In the rows, zero is written as 128.
Families of rows that turns and mirrors carry onto each other, the same ones carrying the whole set onto itself: the rest of each named row's family, in list order:
5 families of 4 rows:
dolin: [142 107 112 130 159  83 137 121 129]
kuber: [120  88 126 116 154  85 129 116 142]
vitun: [158  88 103 117 120 151 147 135 117]
rupu: [137 114 109 139 124 157 142 137 141]
Zivi: [121  86 141 137 139  83 143 136 123]
lup: [134 111  98 141 126 153 145 122 144]
puz: [152  83 100 104 124 150 134 143 121]
geke: [134 103  98 136 126 154 150 115 144]
teg: [113  81 138 128 171 105 147 141 122]
tuge: [128  98 112 121 156  84 125 114 141]
Sidub: [115  80 140 136 150  96 145 145 119]
ked: [144  73 103 112 120 149 143 140 112]
Pep: [136 103 107 129 131 165 148 125 141]
leb: [146  73 102 116 120 149 151 135 111]
val: [120  83 144 136 149  93 140 136 110]
Zud: [134  88 112 117 149  79 130 127 144]
bevot: [114  81 137 140 148  91 148 145 136]
Rig: [129  68 107 111 120 155 138 130 122]
Dife: [139 106 101 145 107 143 139 119 137]
bita: [126  99 120 120 158  89 124 109 139]

Same family as leb: geke, val, bita
Same family as ked: lup, tuge, Sidub
Same family as kuber: vitun, Zivi, Pep
Same family as Rig: dolin, teg, Dife

Families of rows that turns and mirrors carry onto each other, the same ones carrying the whole set onto itself: the rest of each named row's family, in list order:
3 families of 6 rows:
moli: [148 123 124 122 123 141 122 151 147 115 145  86 111 133 151 138 105 114
 150 180 151 130 128 117 106 110 115 117 155 141 148 131  96 180]
bon: [167 131 126 117 129 145 153 139 133  82 159  95  94  76 147 109 115 141
 153 118 128 149 167 121  67 130 122 140 137 121 110  91 113 125]
milil: [150 146 126 133 176 156 153 138 136  94 153  82 115 109 113  98  95 171
 140 131 100 112 168 106  89 126 108 160 137 115 110 115  76 162]
gasu: [140 137 147 157  90 179 129 154 140 107 154 117 124 106 110 167 120 122
 127 141 124 129 143  96 109  87 118 114 140 119 126 122  73 157]
demu: [148 161 150 167 149 130 129 142 131 105 153 113 116 120 146 153 138 124
 143 149 134 130 133  71 125 132 103  94 153 132 132 102 107 171]
sepa: [134 106 139 108 153 150 143 122 142 139 161 119 115  92  82 115  93 153
 133 116 153 155 160 104 111 124  98 133 141 115 108 111 102 135]
vuso: [149 133 135 117 118 122 122 154 145 120 128  93 117 129 146 148 110 106
 152 162 147 129 125 104 106 102 113 118 161 126 137 127  91 187]
taf: [145 135 136 112 136 134 124 142 151 109 128  81 111 129 155 148 101 114
 157 157 143 141 132 115  92 103 117 118 158 126 146 136  85 191]
zubuz: [133 149 152 159 100 177 126 148 141  96 143 101 122 105 127 164 117 125
 119 124 109 142 148  97 101  94 131 108 143 122 138 124  79 167]
vov: [149 160 149 160 158 148 135 131 131 112 161 117 119 110 130 160 135 140
 157 158 150 128 135  75 120 138 100  88 149 127 124 106 105 173]
mol: [136 111 138 105 152 133 134 124 137 132 155 112 120  96  97  98  91 156
 120 107 146 155 174 103 104 134 103 140 147 120 123 101 108 139]
Ver: [142 167 148 156 167 137 148 133 135 102 148 108 115 112 147 160 141 130
 147 140 134 142 128  74 117 124 102  92 157 116 123 109 106 167]
Lir: [141 149 152 158  94 167 112 149 132 108 146 115 126 109 118 166 114 120
 126 127 124 125 149  86 102 100 129 110 144 123 137 126  77 180]
fode: [152 137 117 134 164 157 145 135 129 100 167  89 113 117 105  91  97 177
 140 153 116 106 174 107  99 139 111 152 126 129 125 115  79 160]
Balaz: [175 129 132 117 123 136 144 143 123  92 161 109  93  75 124 105 111 143
 158 117 127 136 162 114  79 136 116 152 137 119 100  89 110 121]
kebi: [155 130 123 129 158 144 148 145 126  98 160  87 112 116 109  86  91 166
 128 132 103 103 171  98 100 126 108 165 135 119 112 110  86 154]
zat: [126 112 145 108 159 147 149 121 148 129 152 102 118 100 103 110  90 148
 114 104 138 166 166 105 100 121  99 137 155 108 118 110 105 131]
Lene: [169 114 123 117 113 148 156 149 129  84 175 103  93  85 130 110 117 140
 154 138 127 137 156 121  86 126 115 144 135 123 109  89 118 117]

Same family as vov: moli, gasu, sepa, fode, Lene
Same family as kebi: demu, vuso, mol, Lir, Balaz

Families of rows that turns and mirrors carry onto each other, the same ones carrying the whole set onto itself: the rest of each named row's family, in list order:
4 families of 8 rows:
moluz: [174 142 115 148  94 139 108 137 176 118 134 100 137 160 118 112 140 138
  95]
kigo: [167 115 123 127  90 135 131 165 128 132  98 106 118 140 122 157 114 160
 117]
fipe: [138 133 127 115 118 155 122 176 143 108 130 133 113 132  95 120 157 137
  84]
dimut: [165 114 122 135  91 136 135 169 123 129 100 104 119 142 112 154 115 154
 106]
lam: [178 143 117 100  63 108 143 143 154  94 123 106 158 157 144 120 106 144
 116]
dakin: [161 123  92 119  85 118 129 136 128  99 149 102 116 168  90 103 118 165
 101]
turof: [138 139 119  71  95 131 161 176 113  84 115 122 118 136 124 132 117 158
 101]
pudi: [153 160 110  87  98 129 139 152 169  75 143 129 137 153 126  88 126 130
  78]
Sep: [172 137 118 154  97 152 119 149 174 127 126 108 145 155 111 119 123 135
 105]
digul: [155 127  89 105  90 135 137 131 121 100 141 103 102 166  88 108 116 156
  89]
vom: [149 154 137 109 104 140 138 176 174 102 102 113 146 132 153 141 130 129
 117]
dovu: [166 128  98 110  84 130 132 138 115  99 147 110 109 163  92 103 125 166
  78]
Satet: [149 169 110  96  97 131 138 148 158  75 155 122 135 153 115  87 136 129
  87]
dopuv: [144 144 131 115 126 151 123 174 133 103 128 136  98 131  94 124 147 142
  89]
nug: [158 161 147 102 101 148 143 179 162 105 107 128 133 125 143 139 130 121
 108]
kag: [177 149 109 104  69 114 147 137 145  92 117  92 143 164 147 123  99 159
 111]
zalad: [144 139 123  67 104 111 159 169 116  88 117 118 122 130 121 132 120 145
 102]
Kovip: [158 121  96 117  91 130 128 128 117 100 141 104 107 165  91 108 114 160
  94]
tuv: [168 117 125 113 101 126 135 159 125 128 106 102 116 144 120 161 109 159
 120]
mon: [151 172 111  88  95 131 137 143 164  73 152 124 135 150 125  91 137 135
  94]
lefab: [141 140 122 121 123 157 130 172 135 110 132 121  92 134  89 125 140 143
  94]
modit: [172 145 109 156  83 156 112 143 172 115 136 112 134 162 115 114 133 144
  99]
tud: [145 137 119  71  93 109 160 170 113  83 119 120 116 140 125 126 116 148
 103]
Res: [169 147 114 150  93 158 110 143 174 121 136 109 138 152 113 116 134 142
 101]
Difa: [147 146 121  65  89 115 155 165 118  77 129 120 104 138 119 124 124 152
 105]
mem: [156 164 138 104  95 136 141 186 171 105 112 123 144 129 147 137 135 129
 108]
samor: [152 166 113 106  85 141 138 156 165  75 148 128 133 149 113  82 139 128
  89]
vuni: [162 158 143 117  97 131 136 182 167 102 112 124 151 127 149 136 137 132
 112]
laga: [151 143 129 113 126 157 120 167 135 101 125 134 100 132  98 119 150 132
  86]
vinuf: [171 141 103 105  61 115 147 139 156 100 125  93 154 160 143 120 103 146
 115]
gesap: [162 121 125 131  90 138 129 163 120 128 105  92 121 145 116 155 130 165
 117]
tuluz: [164 141 102 107  61 109 152 145 154 103 128  94 153 160 140 126 103 158
 114]

Same family as fipe: moluz, turof, pudi, vom, dovu, kag, gesap
Same family as lam: dakin, Sep, nug, tuv, lefab, Difa, samor
Same family as dimut: digul, zalad, mon, modit, vuni, laga, tuluz

Families of rows that turns and mirrors carry onto each other, the same ones carrying the whole set onto itself: the rest of each named row's family, in list order:
5 families of 8 rows:
leg: [115 128 128  77 137 159 106 136  83 132 115  94 138 153  93 129 121 133
  97 141 124 141  64 145 114 138 109 131 156 112 146 163 129 113 140 125
 103 139 134]
rini: [127 119 112 136 146 145  86 105  75 133 137 130 139 119 107 141 122 119
 147 129 132 134  90 134 113 120 110 121 146 118 113 118 119 134 115 129
 132 116 121]
fipif: [126 135 119 120 123 147  99 124 118 117  95 130 133 121 124 112  99 138
 108 125 189 149 103 124 109 116 107 116 120 127 144  96 118 136 147 109
 139 138 142]
zapo: [143 140 142 119 128 136 142 147 124 121 106 141 164 147 120 160 141 136
 100 154 134 118  89 135 104 147 134 120 144  96 144 128 114 113 128 126
 116 170 156]
fifo: [140 118 134  99 139 136 121 130  74 137 110  93 140 153 113 148 115 127
 100 140 131 146  65 167 104 139 104 147 148 117 137 154 118 130 157 118
  93 139 136]
bav: [121 118 153  86 136 113 133 107  97 132  94 127 136 124  99 141 155 133
 112 134 154 149 117 141 151 158 127 130 100 153 168 126 122 144 113 161
 110 120 124]
meni: [130 146 146 112 116 120 136 124 119 132 101 137 130 131 123  94 139 148
 102 189 132 130 107 152 132 118 129 160 150  89 140 106 132 128 110 115
 123 117 157]
Ginu: [130 104 122 124 150 109 118 136 104 137 119  96 117 105 115 104 121 149
 122 165 136 103 111 122 143 160 118 128 118 134 168 129 148 139 123 160
 112 118 176]
Busok: [115 137 101 115 126 142  92 125 103 126 107 129 126 124 125 115  90 135
 113 142 180 161 106 114 109 130 120 120 116 146 126 112 121 153 157 121
 135 126 144]
Foma: [130 104 108 137 133 133 108 109  74 121 142 121 133 122 115 132 120 121
 157 147 117 136  83 136 120 131 104 140 150 113 122 109 114 141 121 125
 139 125 126]
retus: [130 129 138 110 103 139 147 122 128 162 110 127 127 128 128 116 140 157
 113 186 140 121 101 158 140 107 124 148 156 105 144 114 146 121 107 133
 120 115 155]
riz: [140 147 145 110 124 133 136 156 122 128 111 122 146 152 116 169 166 133
 115 159 142 137 105 126 106 145 120 122 154 104 132 123 115 122 110 149
 120 155 178]
meru: [144 114 134 112 146  97 120 152  87 126 110 104 138 110 104  94 120 146
 110 166 133 122  95 124 155 158 127 136 133 139 175 131 143 138 109 157
 106 120 172]
suri: [125 116 122  82 139 143 117 140  87 128 115  97 144 175 111 141 113 131
  99 137 118 150  71 165 106 128 111 140 147 108 128 148 138 125 149 123
 114 146 147]
muv: [141 103 131 118 145 112 127 145  82 124  99 100 112 130  85  98 115 151
 118 170 134 125  97 130 152 164 127 134 131 129 180 120 141 133 136 150
 116 130 170]
zibot: [120 108 154  88 137 124 120 104 100 139 102 107 152 124  96 133 152 117
  98 136 146 156 117 151 154 138 130 110 105 149 156 133 128 151 119 159
 117 122 113]
gukon: [139 143 130 103 123 126 123 155 122 122 111 124 148 152 118 168 146 130
 110 170 154 119  92 134 106 135 117 118 159 105 138 125 129 116 116 150
 120 177 157]
zib: [128 137 155 137 114 135 135 116 112 155  97 142 125 127 124 115 123 163
 117 171 129 135  92 156 147 103 121 137 154  97 147 112 151 124 103 129
 116 120 153]
leson: [119 115 151  85 151 120 130 101 108 131 104 108 138 127  86 135 140 126
 101 136 140 163 120 118 160 146 141 135 104 139 150 135 119 123 104 168
 122 124 138]
Zatam: [132 126 103 120 133 136  76 141 109 126 107 130 133 118 109 108 110 137
 108 138 183 153 115 124 112 133 114 127 111 156 123 106 118 131 144 113
 135 133 164]
Suni: [126 114 105 134 156 126 103  97  96 137 132 127 131 112 113 158 117 120
 134 133 120 140  90 138 111 125  89 139 133 126 118 124 124 137 111 131
 124 116 114]
vasat: [119 117 146  79 135 113 130  98 112 142 104 123 140 133  99 133 140 133
 101 126 157 155 108 134 155 147 138 123  96 134 161 138 113 154 103 167
 120 129 134]
sered: [127 141 139 116 119 125 144 120 128 158 111 136 138 138 114 109 128 150
 100 185 125 132  96 157 144 118 128 137 151 104 151 105 150 132 108 119
 128 103 161]
livab: [137 114 141 131  98 121 110 135 121 125  84 114 165 161 129 126 123 145
 135 108 140 149 113 112 117 125 139 151 126 147 138 145 111 151 138 155
 101 117 145]
Big: [103 110 139  90 135 118 139 108 112 123 105 135 137 125  94 130 161 114
 105 138 158 151 102 131 144 151 140 125 119 141 162 136 112 145 107 169
 106 135 120]
Vos: [137 111 122 128 111 134 112 123 132 122  73 114 158 158 122 107 137 134
 134 105 134 148 114 118 123 112 144 145 116 139 158 139 113 159 124 150
 103 120 139]
Zuk: [137 115 141 123 142 120 116 154 100 143 103 100 124 111 104  92 129 147
 121 167 132 113  94 136 160 163 129 121 127 141 166 126 158 138 127 150
 108 128 173]
Poz: [148 105 130 131 105 142 111 133 128 117  84 117 152 152 129 106 121 135
 129 121 134 166 128 106 133 115 138 143 121 142 137 149 110 161 116 151
 116 121 145]
Kosur: [141 131 141 118 121 135 133 154 111 125 115 146 158 147 128 157 145 132
  96 175 153 117  98 130  98 143 110 120 153 100 138 136 123 119 113 138
 112 158 170]
luzed: [139 114 119 122 115 124 102 129 131 123  69 109 149 156 121 120 127 121
 123 123 154 161 125 119 140 113 143 149 132 133 125 152 112 162 123 165
 101 124 149]
zedil: [136 102 107 135 151 143 108 116  73 120 134 122 134 111 127 156 119 117
 137 128 124 153  79 134 105 121 112 122 146 119 124 121 125 133 114 130
 129 113 125]
dabas: [125 138 117 108 107 126 129 138 127 157  92 141 128 135 121 108 130 151
 103 179 137 132 111 158 152  97 125 146 146 117 147 107 148 116 104 126
 112 120 155]
fefut: [118 135 116 116 122 144  99 128 106 111 118 118 137 123 122 101 109 133
 117 132 183 147 117 110 109 117 110 133 107 147 132 110 112 143 157 113
 136 137 150]
Sur: [129 126 122 125 144 102 116 127  83 145 106 105 130 106  91  89 124 142
 116 172 134 118  93 120 154 150 136 123 128 125 169 139 133 134 109 140
 104 130 182]
bal: [121 125  98 131 120 145 108 115 121 128 108 119 134 112 140 126  94 138
 114 141 186 159 117 123 119 122 121 123 118 149 133 127 117 130 157 121
 137 130 157]
vuv: [147 122 119  92 137 146 109 136  96 125 111  75 155 155 105 143 114 134
  94 138 111 138  86 149 108 118 112 140 152 109 147 161 138 132 158 132
 120 141 133]
Dal: [130 119 126 122 108 149 119 117 133 116  86 110 151 153 125 106 141 149
 124 111 130 152 115 122 132 107 146 147 134 150 132 146 108 158 124 146
 109 110 169]
duz: [133 141 152 111 110 121 122 158 115 134 126 132 161 134 124 158 147 139
 107 171 167 133  98 133  97 140 128 127 144  96 130 129 126 124 132 144
 126 170 155]
risa: [134  97 119 138 160 145  87 110  93 118 130 116 136 112 131 145 111 123
 138 147 127 146  82 151 115 132 123 128 141 124 112 105 131 137 130 129
 129 117 120]
Fir: [131 129 125  97 139 142 114 140  87 132 114  80 135 166  98 141 115 134
 110 134 121 153  75 150 106 127  93 141 157 113 137 158 132 104 145 126
 121 130 137]

Same family as Poz: Busok, meru, suri, vasat, sered, Kosur, zedil
Same family as Ginu: leg, fipif, Foma, riz, zibot, livab, dabas
Same family as Zatam: muv, zib, Suni, Big, vuv, Dal, duz

